In the data rows, zero lies at 4.5, halfway between 4 and 5.
Here are some points:
[2 6 6 4 3 2 6 2 6 6 1 5 1 7 7 1 6 6 5 6 3 2 4 5]
[2 6 7 4 3 1 5 3 6 7 1 6 1 7 7 1 6 5 6 6 4 2 4 5]
[2 6 7 4 3 1 6 2 6 7 1 6 1 7 7 1 6 6 6 6 4 2 4 5]
[3 6 7 4 3 2 6 2 6 6 2 6 1 7 7 2 6 5 6 6 4 2 4 5]
[4 5 6 3 3 1 4 4 5 8 5 5 4 7 6 3 5 1 9 6 5 3 5 4]
[5 4 4 3 4 1 4 6 5 8 7 5 6 7 6 5 4 0 9 6 5 4 5 4]
[5 4 4 4 3 2 4 5 5 8 8 5 7 7 6 5 4 0 9 6 5 4 5 4]
[6 4 3 4 4 2 3 6 4 7 8 4 8 6 6 6 3 0 9 6 5 5 5 4]
[6 4 3 4 5 3 4 6 3 6 8 4 8 6 5 6 3 6 8 6 5 5 5 4]
[6 4 3 4 5 4 4 6 4 5 8 4 8 6 4 6 3 0 7 6 5 5 5 3]
[6 4 3 4 5 4 4 5 3 5 8 4 8 5 4 6 3 0 7 5 5 6 5 4]
[6 4 3 4 5 5 3 6 2 4 7 3 8 5 4 7 4 1 6 5 6 6 5 4]
[6 4 3 4 5 5 3 6 3 4 8 3 8 4 4 7 3 1 5 3 5 9 5 4]
[6 4 3 5 5 5 4 5 2 4 7 3 8 4 3 7 4 1 5 4 6 7 5 3]
[6 5 4 5 6 6 4 5 2 3 7 3 9 4 3 7 4 2 4 4 6 8 5 4]
[6 4 4 4 6 6 4 5 2 3 7 3 9 3 3 7 4 3 4 4 6 7 5 4]
[6 4 3 5 6 6 4 5 2 3 7 4 8 3 3 7 4 2 4 4 5 7 5 3]
[5 4 4 4 5 6 4 5 2 4 6 3 8 4 3 7 4 2 4 4 6 7 5 3]
[5 4 5 4 5 6 5 5 1 3 6 4 7 4 4 7 4 2 4 4 6 6 6 3]
[6 4 5 4 4 6 4 5 2 4 5 4 7 5 4 6 4 3 4 4 6 6 6 3]
[5 4 5 4 4 5 5 4 2 4 5 5 6 5 4 5 5 3 4 4 7 5 7 4]
[5 5 6 3 4 5 6 4 3 4 3 5 5 5 5 5 5 3 4 4 7 5 8 4]
[5 5 7 3 3 5 7 4 3 5 2 6 4 5 5 5 6 4 3 4 7 6 8 5]
[4 6 7 3 2 6 7 4 3 5 1 7 4 6 5 4 7 5 2 4 8 6 9 6]
[4 7 8 2 3 5 7 4 3 6 0 7 3 6 6 4 7 5 2 4 8 6 9 7]
[9 6 7 2 2 5 7 3 3 5 1 7 3 7 5 4 7 4 4 4 7 5 8 6]
[4 7 7 2 3 5 7 3 4 5 1 6 3 7 6 2 7 5 3 4 7 4 8 6]
[4 7 7 3 3 5 7 3 5 6 1 6 3 7 6 1 8 6 3 4 6 3 7 7]
[3 7 5 3 3 5 7 3 6 5 0 5 3 6 5 0 8 8 1 4 5 3 6 7]
[4 7 4 4 4 5 7 2 6 5 0 5 3 6 5 0 7 8 1 4 5 2 5 7]
[6 5 3 7 4 6 4 6 4 3 8 3 6 6 4 4 5 9 1 3 6 4 9 6]
[7 4 3 7 4 7 3 5 4 3 9 3 7 5 5 4 5 9 0 2 6 4 5 6]
[6 4 3 7 5 7 3 6 4 3 8 3 7 5 4 4 5 9 1 3 7 5 5 6]
[6 4 3 7 4 7 4 6 4 2 8 3 7 5 3 4 5 9 1 3 6 4 5 6]
[6 4 3 7 4 7 3 6 4 2 7 3 7 4 3 4 5 8 0 2 6 5 4 6]
[6 4 4 7 5 7 3 6 4 2 7 3 7 4 2 5 5 7 1 3 6 5 4 6]
[6 4 3 6 5 7 4 5 3 2 7 4 7 3 3 5 5 6 1 3 6 6 4 5]
[6 4 4 6 5 7 4 6 3 1 7 4 8 3 3 5 5 6 1 3 6 6 4 5]
[6 3 4 6 6 7 4 6 3 2 7 3 7 2 3 5 5 6 1 3 6 6 4 5]
[6 4 4 6 6 7 4 6 3 1 7 3 8 2 2 6 5 5 1 3 6 7 4 5]
[6 4 4 5 6 7 4 6 3 2 7 4 8 2 2 6 5 5 2 3 6 6 5 5]
[6 4 4 5 5 7 4 6 3 2 7 4 7 0 2 6 5 5 2 3 6 7 5 5]
[6 4 4 6 6 8 5 5 3 2 6 3 8 2 3 6 5 5 2 3 6 7 4 6]
[6 4 4 6 6 7 4 6 3 2 7 4 8 2 2 6 5 4 2 3 6 7 5 5]
[6 4 4 6 6 8 4 5 2 2 6 4 8 2 2 5 5 4 2 3 6 7 4 5]
[6 3 4 5 6 8 5 6 3 1 7 4 9 2 2 6 5 4 2 3 6 7 5 5]
[6 4 3 5 6 8 4 5 2 2 6 4 8 2 2 6 5 4 2 3 6 7 4 4]
[6 3 4 5 6 8 4 6 2 2 6 4 8 2 2 6 5 5 2 3 6 7 4 5]
[6 4 3 5 6 7 4 6 2 2 7 4 8 2 2 6 5 4 2 3 6 7 5 4]
[6 3 4 6 6 7 4 6 2 1 7 4 8 2 2 6 5 4 2 3 6 7 5 5]
[6 4 4 5 6 7 5 6 3 2 6 4 8 2 2 6 5 4 2 3 6 7 5 5]
[6 4 4 5 6 7 4 5 2 2 6 3 9 2 2 6 5 4 2 3 6 7 4 4]
[6 4 3 5 6 7 4 6 3 2 6 3 8 2 2 6 5 4 2 3 6 7 4 5]
[6 4 4 5 6 7 4 5 3 2 6 3 8 2 2 6 4 5 2 3 6 7 4 5]
[5 4 3 6 5 7 4 5 3 1 6 3 8 2 2 6 4 4 2 3 6 7 4 5]
[6 4 4 5 5 7 4 6 3 2 6 4 7 2 2 6 5 4 2 3 6 7 4 4]
[6 4 4 5 7 7 4 6 2 1 6 4 8 2 2 6 5 5 2 3 5 7 4 5]
[6 4 4 5 6 7 4 6 3 2 6 4 7 2 2 6 5 5 2 3 6 7 4 4]
[6 4 4 5 6 7 5 6 3 2 6 4 8 2 2 6 5 6 2 3 6 6 4 5]
[6 4 4 5 6 7 4 6 3 2 7 4 7 2 3 6 4 6 2 3 6 7 4 5]
[5 4 3 6 5 7 4 5 3 2 7 4 7 2 3 4 5 5 2 3 6 7 4 5]
[6 4 4 5 6 6 4 6 4 2 7 3 7 2 3 5 5 6 2 3 5 6 4 5]
[5 4 3 5 5 1 4 5 4 2 7 4 7 2 2 5 4 5 2 3 5 7 4 5]
[5 4 4 5 6 6 4 5 4 2 6 4 6 3 3 6 5 6 2 3 5 7 6 6]
[5 5 4 5 5 6 4 5 3 2 6 4 7 3 3 5 5 5 2 3 5 7 4 6]
[5 5 4 4 5 6 4 5 4 3 7 4 6 3 4 6 5 5 3 3 5 6 4 5]
[5 5 4 4 5 5 4 5 4 3 6 3 6 3 4 6 5 5 3 3 5 6 4 5]
[5 5 4 5 4 5 4 5 4 3 6 4 6 4 4 5 5 5 3 3 4 6 4 5]
[3 5 6 5 6 4 5 4 7 5 2 5 1 3 6 3 4 8 3 5 2 4 1 7]
[2 6 6 5 6 4 5 4 7 5 1 5 1 3 6 3 4 8 3 5 2 4 1 7]
[3 5 5 5 7 5 6 4 7 5 1 5 1 3 6 1 3 9 2 5 1 3 0 7]
[2 5 5 5 7 5 6 4 7 5 1 5 0 3 6 2 4 9 2 6 2 3 1 7]
[2 6 6 4 6 4 6 4 7 5 1 5 0 3 6 2 5 9 4 5 2 4 1 7]
[3 6 6 3 4 3 5 3 7 5 2 6 1 4 6 2 5 7 5 5 2 4 2 6]
[3 6 7 3 3 3 4 3 7 5 2 5 1 5 7 2 6 6 7 5 2 4 2 6]
[2 6 6 3 3 2 4 4 7 6 3 6 2 5 6 3 6 5 7 5 3 3 3 6]
[4 5 5 3 3 2 4 4 6 7 5 5 4 6 6 3 5 2 8 6 4 4 4 5]
[4 5 5 3 2 1 4 4 6 7 6 5 5 7 6 4 5 1 9 7 4 3 5 5]
[3 6 6 5 4 2 5 3 6 6 3 5 2 5 6 2 5 5 5 6 4 3 3 5]
[3 6 5 5 6 4 6 3 7 5 1 4 3 5 6 1 5 7 2 6 3 3 3 6]
[3 5 4 5 7 5 7 4 7 4 1 4 3 4 5 2 5 8 1 5 4 4 2 6]
[3 5 4 6 6 6 6 4 6 3 2 4 3 4 5 2 5 8 1 5 4 3 3 7]
[4 5 4 6 6 7 5 4 6 3 2 4 3 4 4 2 5 8 1 5 4 3 3 7]
[4 4 4 6 6 7 5 5 6 3 2 5 4 3 4 2 5 7 1 4 4 4 3 6]
[5 4 3 6 6 7 5 5 5 2 3 5 4 3 3 3 6 7 0 4 4 4 3 6]
[5 4 4 6 6 7 5 5 5 2 3 5 4 3 3 3 6 7 1 4 4 4 3 6]
[5 4 4 6 6 6 4 5 5 1 4 4 4 2 3 4 6 7 1 4 5 3 4 6]
[5 4 4 6 5 7 4 5 5 2 5 5 5 2 2 5 6 7 1 4 5 4 4 5]
[5 3 4 7 5 7 5 5 5 1 4 5 5 2 2 4 6 6 1 3 5 4 4 5]
[6 3 4 6 5 8 4 6 4 1 4 4 6 2 2 5 6 5 1 4 5 4 4 5]
[7 4 4 6 5 7 4 6 4 1 5 4 7 2 2 5 6 5 1 3 5 5 4 5]
[6 4 4 6 5 8 4 5 3 1 5 4 7 2 2 6 6 4 4 4 6 5 4 5]
[6 4 4 6 5 7 4 5 3 1 5 4 7 2 2 6 5 4 2 4 6 5 4 4]
[6 3 4 6 5 7 4 6 3 1 5 4 7 2 2 6 6 5 1 4 6 5 4 4]
[6 4 4 5 5 7 4 5 4 1 5 4 7 2 2 5 6 5 2 3 6 6 4 5]
[6 4 4 5 5 7 4 6 3 1 5 4 7 2 2 6 5 4 2 3 6 6 4 4]
[6 4 4 5 6 7 4 6 4 1 5 4 7 2 2 6 5 4 2 3 5 6 4 4]
[6 4 4 6 6 8 4 5 4 1 5 4 6 2 2 5 6 5 1 3 6 6 4 5]
[5 3 4 6 6 7 4 5 4 1 5 5 6 1 2 5 5 5 2 3 5 5 4 5]
[5 3 4 6 6 7 4 5 4 1 5 5 5 2 2 5 5 5 2 4 5 5 4 5]
[6 4 4 6 6 7 4 6 4 1 4 5 6 2 2 5 5 6 2 3 5 5 4 5]
[5 3 4 6 6 7 4 5 5 1 4 5 5 2 2 6 5 6 2 3 4 4 4 5]
[5 4 4 5 6 7 4 5 5 2 4 5 4 1 2 5 5 6 2 4 4 5 3 6]
[5 3 5 6 5 7 4 5 5 2 4 5 4 1 2 5 4 6 2 3 4 4 3 6]
[5 4 4 6 6 6 4 5 6 2 3 5 3 1 2 5 5 7 2 4 4 4 3 6]
[5 3 5 6 6 7 4 5 6 2 3 5 3 1 2 4 5 7 1 4 4 4 3 6]
[5 3 4 6 5 6 4 5 6 2 3 5 3 1 3 4 5 7 1 4 4 3 3 6]
[5 3 5 6 6 6 4 5 6 2 3 5 3 1 2 4 6 8 1 4 4 3 2 6]
[4 3 4 6 5 7 4 5 6 2 3 5 2 2 2 4 4 7 1 4 4 3 3 6]
[5 3 5 6 5 6 4 6 6 1 3 5 3 2 2 4 6 7 1 4 4 3 3 6]
[4 4 4 6 5 7 5 5 7 1 3 5 3 1 2 3 5 8 1 3 4 2 2 6]
[5 3 5 7 5 7 4 5 6 1 2 5 3 1 3 4 5 7 1 4 4 2 3 6]
[5 3 4 7 5 7 4 5 6 1 3 6 3 2 2 4 6 7 1 4 4 2 3 6]
[5 4 5 6 6 6 4 5 6 2 2 5 2 2 2 3 5 7 1 4 4 3 2 6]
[5 4 5 6 6 6 4 5 6 2 2 6 2 2 3 4 5 8 1 4 4 3 3 6]
[5 4 5 7 5 7 4 5 6 1 3 5 3 2 2 4 5 7 1 4 4 3 3 5]
[5 3 5 7 5 7 4 5 6 1 3 6 3 2 2 4 6 7 1 4 4 2 3 5]
[5 4 5 6 6 7 4 5 6 3 3 5 3 1 2 4 5 8 1 4 4 3 3 6]
[4 4 5 5 6 6 5 5 6 3 3 5 2 2 3 4 4 8 2 4 3 5 2 7]
Then 16 other points, each followed by its number:
[4 4 5 5 6 5 5 5 6 4 3 6 2 2 4 4 4 8 3 4 3 5 2 7] 0
[4 5 5 4 6 6 5 5 6 4 3 6 2 2 4 4 4 8 3 4 3 5 1 7] 1
[3 5 5 4 5 5 4 5 7 4 3 6 2 2 5 4 4 8 4 5 2 5 1 7] 2
[2 6 6 4 5 4 5 4 7 4 3 5 2 3 5 3 4 8 5 5 2 5 2 6] 3
[3 4 5 6 7 5 6 4 6 4 2 5 1 3 5 3 4 9 1 6 1 4 1 7] 4
[3 4 5 6 7 5 6 5 7 4 1 4 1 2 5 2 4 9 1 5 2 4 1 0] 5
[3 4 4 7 6 7 5 5 6 3 2 4 3 2 4 3 5 7 1 4 4 4 3 6] 6
[4 4 4 6 6 6 5 5 7 3 2 5 2 2 3 3 5 8 1 5 4 3 3 7] 7
[5 4 5 6 6 7 5 5 6 2 3 5 3 2 3 3 5 7 1 4 3 3 3 6] 8
[5 4 4 6 5 7 4 5 6 1 3 5 3 2 3 3 5 7 1 4 4 3 3 6] 9
[5 3 4 6 5 7 4 5 6 1 3 5 4 2 3 4 6 6 1 4 5 3 3 5] 10
[6 4 4 6 5 7 4 5 6 1 3 5 4 2 2 4 6 7 1 4 5 3 4 5] 11
[5 4 4 7 5 7 4 5 6 2 3 5 4 2 2 4 6 7 1 4 5 3 3 5] 12
[5 3 4 6 5 7 4 5 5 1 4 5 5 2 2 4 5 6 1 3 5 4 4 5] 13
[6 3 4 7 4 7 4 5 5 1 4 5 5 1 2 4 6 7 1 4 0 3 4 5] 14
[6 3 5 6 5 7 4 5 5 1 4 5 5 2 2 5 6 6 1 4 5 3 3 5] 15
Which of these numbered points is nearest to each point below, ignoring the direction in which the first points spread most? Its number follows each.
[5 4 3 6 5 6 4 6 4 4 7 3 8 3 3 7 4 4 5 4 5 8 4 3] > 3
[6 5 4 4 4 5 5 5 2 3 8 2 5 5 4 8 6 3 6 3 4 7 5 3] > 3
[3 6 4 4 6 5 7 3 6 5 1 5 1 5 6 0 6 9 1 5 3 2 3 7] > 6
[5 3 5 4 5 7 3 6 1 3 7 2 8 4 3 8 4 4 4 2 4 7 4 0] > 3
[4 4 3 5 6 6 5 5 6 3 3 5 2 2 2 3 4 9 1 4 4 4 2 7] > 7
[5 4 5 5 6 7 4 7 2 3 7 2 8 3 2 8 5 4 4 2 4 8 4 1] > 3
[4 4 4 6 7 6 6 4 6 3 3 4 4 4 4 2 5 8 1 5 4 3 3 6] > 6
[5 4 4 5 5 6 4 6 3 4 7 3 8 4 3 8 4 3 5 4 4 7 5 2] > 3
[4 5 5 5 6 5 5 4 5 4 2 5 4 3 4 3 5 8 2 4 3 2 3 6] > 8
[3 4 5 5 6 4 5 4 7 5 2 6 0 2 5 4 3 9 2 5 2 4 1 7] > 0
[5 5 4 4 3 4 5 4 2 3 7 3 3 6 5 7 6 3 7 4 4 6 6 3] > 3
[2 5 5 5 6 5 6 4 7 5 1 5 0 3 5 1 5 9 2 5 1 3 1 7] > 4
[2 5 5 5 6 4 6 3 7 6 0 5 0 5 7 0 5 9 2 6 2 2 2 7] > 6
[6 4 3 5 6 6 4 6 1 3 8 3 9 3 3 7 4 3 4 4 5 8 5 4] > 3
[5 4 5 5 5 6 4 6 2 4 7 3 8 3 3 8 5 3 5 3 4 7 5 2] > 3
[5 4 5 5 6 6 5 5 5 2 4 5 4 2 3 4 5 7 2 3 4 4 3 6] > 8
[5 4 4 6 6 7 4 5 5 2 4 5 5 2 3 4 5 6 2 4 4 5 3 6] > 8
[6 5 3 4 3 3 5 5 3 3 8 2 4 6 4 8 6 2 7 3 4 6 5 3] > 3
[5 4 5 4 6 7 3 6 2 3 7 3 8 3 2 8 5 4 4 2 4 8 4 1] > 3
[4 6 5 4 3 5 5 3 5 5 3 5 4 6 5 3 6 5 3 5 6 5 7 5] > 13
[4 4 3 5 6 6 5 5 6 3 3 5 2 2 2 3 4 9 1 4 4 4 3 7] > 7
[4 4 3 5 6 6 5 5 7 3 3 5 2 2 2 2 4 9 1 4 3 3 3 8] > 7
[4 5 3 5 7 6 5 5 7 3 3 5 2 2 3 3 4 9 1 4 4 4 3 7] > 7
[2 5 5 5 7 5 6 4 7 5 0 5 0 3 6 2 4 9 2 5 1 3 1 8] > 4
[3 6 6 4 2 3 6 3 5 6 2 6 3 7 6 2 6 4 5 5 5 3 6 5] > 13
[6 5 4 3 3 3 5 4 3 4 7 3 3 7 5 6 6 2 7 4 4 6 5 3] > 3
[2 6 6 4 5 5 6 3 7 5 1 5 0 4 6 1 6 9 3 5 2 3 2 7] > 1
[3 6 6 4 6 4 5 4 7 5 2 6 0 3 5 2 4 9 4 5 2 4 1 7] > 1
[3 7 6 3 4 4 7 3 6 6 0 6 2 7 6 0 7 7 2 5 5 3 5 7] > 13
[5 4 4 5 4 5 4 5 3 4 7 3 7 4 3 7 4 4 5 4 5 7 5 3] > 3
[3 9 5 5 6 6 5 5 6 4 3 5 2 2 4 4 3 8 2 4 3 5 2 7] > 1
[4 4 3 4 7 6 6 6 6 4 3 5 1 1 2 3 3 9 2 3 3 4 2 7] > 1
[2 6 6 4 5 4 4 4 7 5 2 6 0 3 6 3 5 8 5 5 2 5 1 7] > 2
[5 4 3 5 6 6 5 5 6 2 3 5 3 1 2 4 4 8 1 4 4 4 3 7] > 7
[6 5 3 4 3 3 5 4 2 3 8 2 3 6 4 8 7 2 8 3 3 6 5 2] > 3
[2 5 5 5 7 4 6 3 7 5 1 5 0 2 5 2 4 9 1 5 2 3 2 7] > 4
[6 4 4 4 5 5 3 5 2 5 7 3 7 5 4 7 3 2 6 4 6 6 6 3] > 3
[4 4 3 5 7 6 5 6 6 3 3 5 2 2 2 3 4 8 1 4 4 4 3 6] > 7
[5 4 4 4 5 6 4 5 2 3 7 3 8 4 3 7 4 2 4 4 5 7 5 3] > 3
[5 3 4 6 5 7 5 5 6 2 3 5 4 2 3 4 6 7 1 4 4 3 3 5] > 10
[3 5 4 6 7 5 6 4 8 5 1 5 0 3 6 1 4 9 1 5 2 3 1 8] > 4
[3 4 3 5 6 6 5 6 7 3 3 6 1 1 2 3 3 9 1 4 3 4 3 8] > 7
[6 4 4 4 6 7 4 6 1 2 7 3 8 3 3 7 4 3 4 3 5 7 5 3] > 3
[4 5 3 6 5 6 5 4 6 4 3 4 6 4 5 3 5 7 3 4 4 6 4 6] > 6
[4 5 4 5 3 4 4 5 4 5 6 4 6 5 5 6 4 3 6 4 4 5 5 2] > 3
[6 4 4 4 4 4 3 5 2 5 8 3 7 6 4 7 3 1 7 5 6 6 6 3] > 3
[4 5 1 3 2 2 5 2 3 7 2 6 3 7 6 2 4 2 7 6 6 1 7 3] > 13
[4 6 5 5 4 4 6 3 6 6 2 5 3 6 6 2 6 7 3 5 5 4 5 6] > 13
[3 5 5 3 6 5 5 5 7 4 3 6 2 2 4 4 4 8 4 4 2 5 2 7] > 2
[3 5 4 4 7 5 5 5 6 4 3 6 2 2 3 4 3 8 3 4 2 5 2 7] > 1
[4 4 5 3 3 0 4 4 5 7 6 5 5 7 6 4 4 0 9 7 5 3 6 3] > 3
[4 5 3 4 6 6 5 5 6 3 4 5 2 1 2 4 3 9 2 3 4 4 3 7] > 1
[6 3 4 6 5 7 4 5 5 1 4 5 5 2 2 5 6 6 2 4 5 4 4 5] > 15
[4 4 4 5 6 6 5 5 6 3 3 5 3 2 3 5 4 8 2 4 3 5 2 6] > 0
[3 4 4 6 6 5 5 5 7 4 2 5 1 3 4 2 4 9 1 5 3 3 2 7] > 7
[4 5 6 4 3 4 6 3 5 6 2 5 3 6 6 3 6 5 4 4 6 3 7 4] > 13
[2 5 5 5 7 5 6 4 7 5 1 5 0 3 5 2 4 9 2 5 1 3 1 7] > 4
[6 5 4 4 3 4 4 5 2 3 7 3 4 6 5 7 7 2 7 4 4 6 5 2] > 3
[6 4 3 5 6 6 4 6 2 3 8 3 9 3 3 8 4 3 4 4 6 8 5 4] > 3
[3 6 5 5 7 4 6 4 7 5 0 5 0 4 6 0 5 9 2 5 2 3 2 7] > 6
[5 4 4 4 5 5 3 5 2 4 7 3 7 5 4 7 3 1 6 4 6 6 6 3] > 3
[6 5 3 4 4 3 4 5 2 2 8 2 4 6 4 8 6 2 7 3 4 7 5 3] > 3
[6 4 4 5 6 6 4 6 2 3 7 3 9 3 3 7 4 3 4 3 6 8 5 4] > 3
[4 5 3 7 6 5 5 4 5 4 4 4 6 4 4 3 5 7 2 4 5 6 4 6] > 6
[4 6 3 5 6 6 5 5 7 3 3 5 2 2 3 3 4 9 2 4 3 3 3 7] > 7
[5 4 4 6 5 7 5 5 5 1 3 5 5 2 3 4 6 7 1 4 5 4 3 5] > 10
[5 4 4 4 5 5 3 5 2 4 7 3 7 5 4 8 3 2 5 4 6 7 6 3] > 3
[6 4 4 4 4 5 3 5 2 4 7 3 7 5 4 7 3 3 5 4 5 7 5 3] > 3
[6 7 3 3 3 3 5 5 3 3 8 3 3 6 6 7 7 2 7 3 3 6 5 3] > 3
[6 5 4 4 4 4 4 5 2 2 7 2 4 5 4 8 6 2 7 3 4 7 5 2] > 3
[3 5 5 5 7 4 7 4 7 5 0 5 0 3 6 1 5 9 2 2 2 2 1 7] > 6
[6 6 3 4 3 3 5 5 3 3 8 2 3 6 5 8 7 2 8 3 3 6 5 2] > 3
[3 5 4 5 6 6 5 4 7 4 2 5 1 3 5 2 5 9 1 4 2 4 2 7] > 6
[6 3 5 6 5 7 4 5 5 1 4 5 5 2 2 5 6 5 1 3 5 3 4 5] > 15
[6 4 3 5 5 6 4 6 2 3 7 3 9 3 3 7 4 3 4 3 6 8 5 3] > 3
[2 7 7 4 4 3 6 3 7 5 1 5 0 5 6 2 5 8 4 6 2 3 1 6] > 3
[5 3 4 6 5 7 4 5 5 1 3 5 5 2 2 5 5 6 1 4 5 3 3 5] > 10
[5 4 3 6 5 6 4 5 4 4 7 4 8 3 4 7 4 5 4 3 5 8 4 3] > 3
[3 4 4 6 6 6 5 5 6 3 2 5 2 2 4 3 5 8 1 4 4 4 2 6] > 6
[5 6 3 7 5 5 5 4 6 4 4 5 6 4 5 3 6 7 2 4 5 6 4 6] > 6
[2 5 5 5 7 5 6 3 7 5 1 5 0 4 6 1 5 9 1 5 2 3 1 7] > 4
[5 4 3 6 5 6 3 6 4 4 8 3 8 3 3 8 4 5 4 4 4 8 4 1] > 3
[6 5 4 4 5 6 3 7 2 4 7 3 7 4 3 8 4 3 6 3 4 7 4 1] > 3
[5 4 5 4 4 4 4 6 4 5 6 3 5 5 5 7 4 4 6 4 4 5 5 2] > 3
[6 4 3 4 6 6 4 6 2 3 8 3 8 4 3 8 4 2 4 4 6 8 5 4] > 3
[2 6 5 4 6 4 6 3 7 5 1 6 0 4 7 1 6 9 3 5 1 3 1 7] > 1
[3 6 5 4 4 3 6 3 5 6 2 5 3 6 6 1 6 6 4 5 5 3 5 5] > 13
[6 4 3 4 5 5 3 5 2 4 8 3 7 5 4 7 3 2 6 5 6 7 5 3] > 3
[6 4 3 5 6 6 3 6 2 3 8 3 9 3 3 7 4 3 4 4 6 8 5 4] > 3
[3 6 6 3 4 4 4 4 6 4 4 5 3 4 5 4 5 5 6 5 4 5 2 6] > 3
[2 6 6 4 6 4 6 4 7 5 1 5 0 3 6 2 5 9 4 6 1 4 1 7] > 1
[4 5 6 3 3 1 4 3 5 7 5 5 4 7 7 3 5 2 9 6 4 2 5 4] > 3
[6 6 4 3 3 4 4 4 3 3 6 3 4 6 5 6 6 3 6 3 4 6 6 4] > 3
[6 3 5 6 5 8 4 6 5 2 4 5 5 2 2 4 5 6 1 4 5 3 4 6] > 15
[5 4 6 5 5 7 3 7 2 4 7 3 7 4 4 9 4 4 5 2 3 7 4 0] > 3
[6 4 4 4 5 6 4 6 2 3 7 3 8 3 3 8 4 3 4 3 5 7 5 3] > 3
[5 4 4 4 4 5 3 5 3 5 7 3 6 5 5 7 4 2 7 5 4 6 6 3] > 3
[4 5 3 5 6 5 5 5 7 3 2 5 2 2 3 2 4 9 1 3 3 3 3 8] > 7
[6 4 3 4 5 5 3 6 2 4 9 3 8 4 3 7 3 2 5 4 6 8 5 4] > 3
[3 4 5 5 6 5 5 5 7 4 3 6 2 2 4 5 3 9 2 4 2 5 2 7] > 0
[5 4 4 3 3 2 3 5 3 6 7 4 7 6 5 5 3 0 8 6 5 4 6 3] > 3
[5 4 4 4 4 5 3 5 3 4 7 4 7 5 4 7 3 2 6 5 6 6 6 3] > 3
[4 6 5 3 3 3 6 2 5 6 2 6 2 7 6 1 7 5 4 5 5 3 6 5] > 13
[6 4 4 5 6 6 4 5 2 3 7 3 8 3 3 7 4 2 4 4 6 8 4 3] > 3
[6 6 3 4 3 3 4 4 3 3 8 2 2 7 5 8 7 2 8 3 3 6 5 2] > 3
[5 4 2 7 6 6 4 5 5 3 7 4 8 3 4 6 4 5 4 4 5 8 4 3] > 3
[5 4 4 5 4 6 3 6 3 5 7 3 6 4 4 8 4 4 5 4 4 7 4 0] > 3
[9 5 7 3 2 2 6 2 4 8 3 5 2 8 6 2 4 1 8 6 6 0 7 3] > 15
[6 5 4 4 3 4 5 4 3 3 7 3 3 6 5 7 6 2 7 3 4 6 5 3] > 3
[2 5 5 5 7 5 6 4 7 5 1 5 0 4 6 1 5 9 1 5 2 3 1 7] > 4
[4 5 3 4 6 5 5 6 6 4 4 5 1 1 2 4 3 9 2 3 3 4 3 8] > 0
[4 4 4 5 6 6 5 5 6 3 3 6 3 2 3 4 4 7 2 4 4 5 2 7] > 0
[6 6 3 4 3 2 4 4 3 3 7 3 3 6 5 8 7 2 8 3 3 7 5 2] > 3
[3 6 6 3 3 2 4 4 6 5 4 6 3 5 6 3 5 5 7 5 3 4 2 5] > 3
[2 5 6 4 6 5 5 4 8 5 1 6 1 2 5 3 4 9 3 5 1 4 1 7] > 1
[6 4 4 5 6 7 5 5 2 2 6 3 0 2 2 7 4 3 2 3 6 8 5 4] > 0
[6 4 3 4 5 3 3 5 2 4 6 4 8 5 4 6 3 1 7 6 5 5 6 3] > 3
[4 5 4 5 7 5 5 5 6 3 3 5 1 1 2 4 3 9 2 4 3 4 3 5] > 0
[4 4 4 6 6 6 5 5 7 3 2 6 2 2 3 3 5 9 0 4 3 3 2 7] > 7
[3 6 5 4 5 5 6 3 7 5 1 5 0 5 6 1 6 9 3 5 3 3 2 7] > 1
[5 4 4 4 4 6 3 6 3 4 7 3 7 4 4 8 4 3 6 3 3 7 4 1] > 3
[5 5 4 5 4 7 3 7 2 5 7 3 7 4 3 9 4 4 5 2 3 7 5 0] > 3
[5 4 3 5 4 6 3 6 4 4 7 3 7 4 4 8 4 5 5 3 3 7 4 0] > 3
[3 5 5 5 6 5 7 4 7 4 1 6 0 3 6 2 5 9 1 5 2 3 1 7] > 4
[5 4 4 4 5 5 3 6 2 4 7 3 7 5 4 7 4 2 5 5 6 6 6 3] > 3
[6 5 4 4 4 3 3 6 3 6 7 4 7 6 5 6 3 0 8 6 6 5 6 3] > 3
[4 4 5 4 4 4 4 4 4 6 6 4 5 6 5 5 4 3 7 5 5 4 6 2] > 3
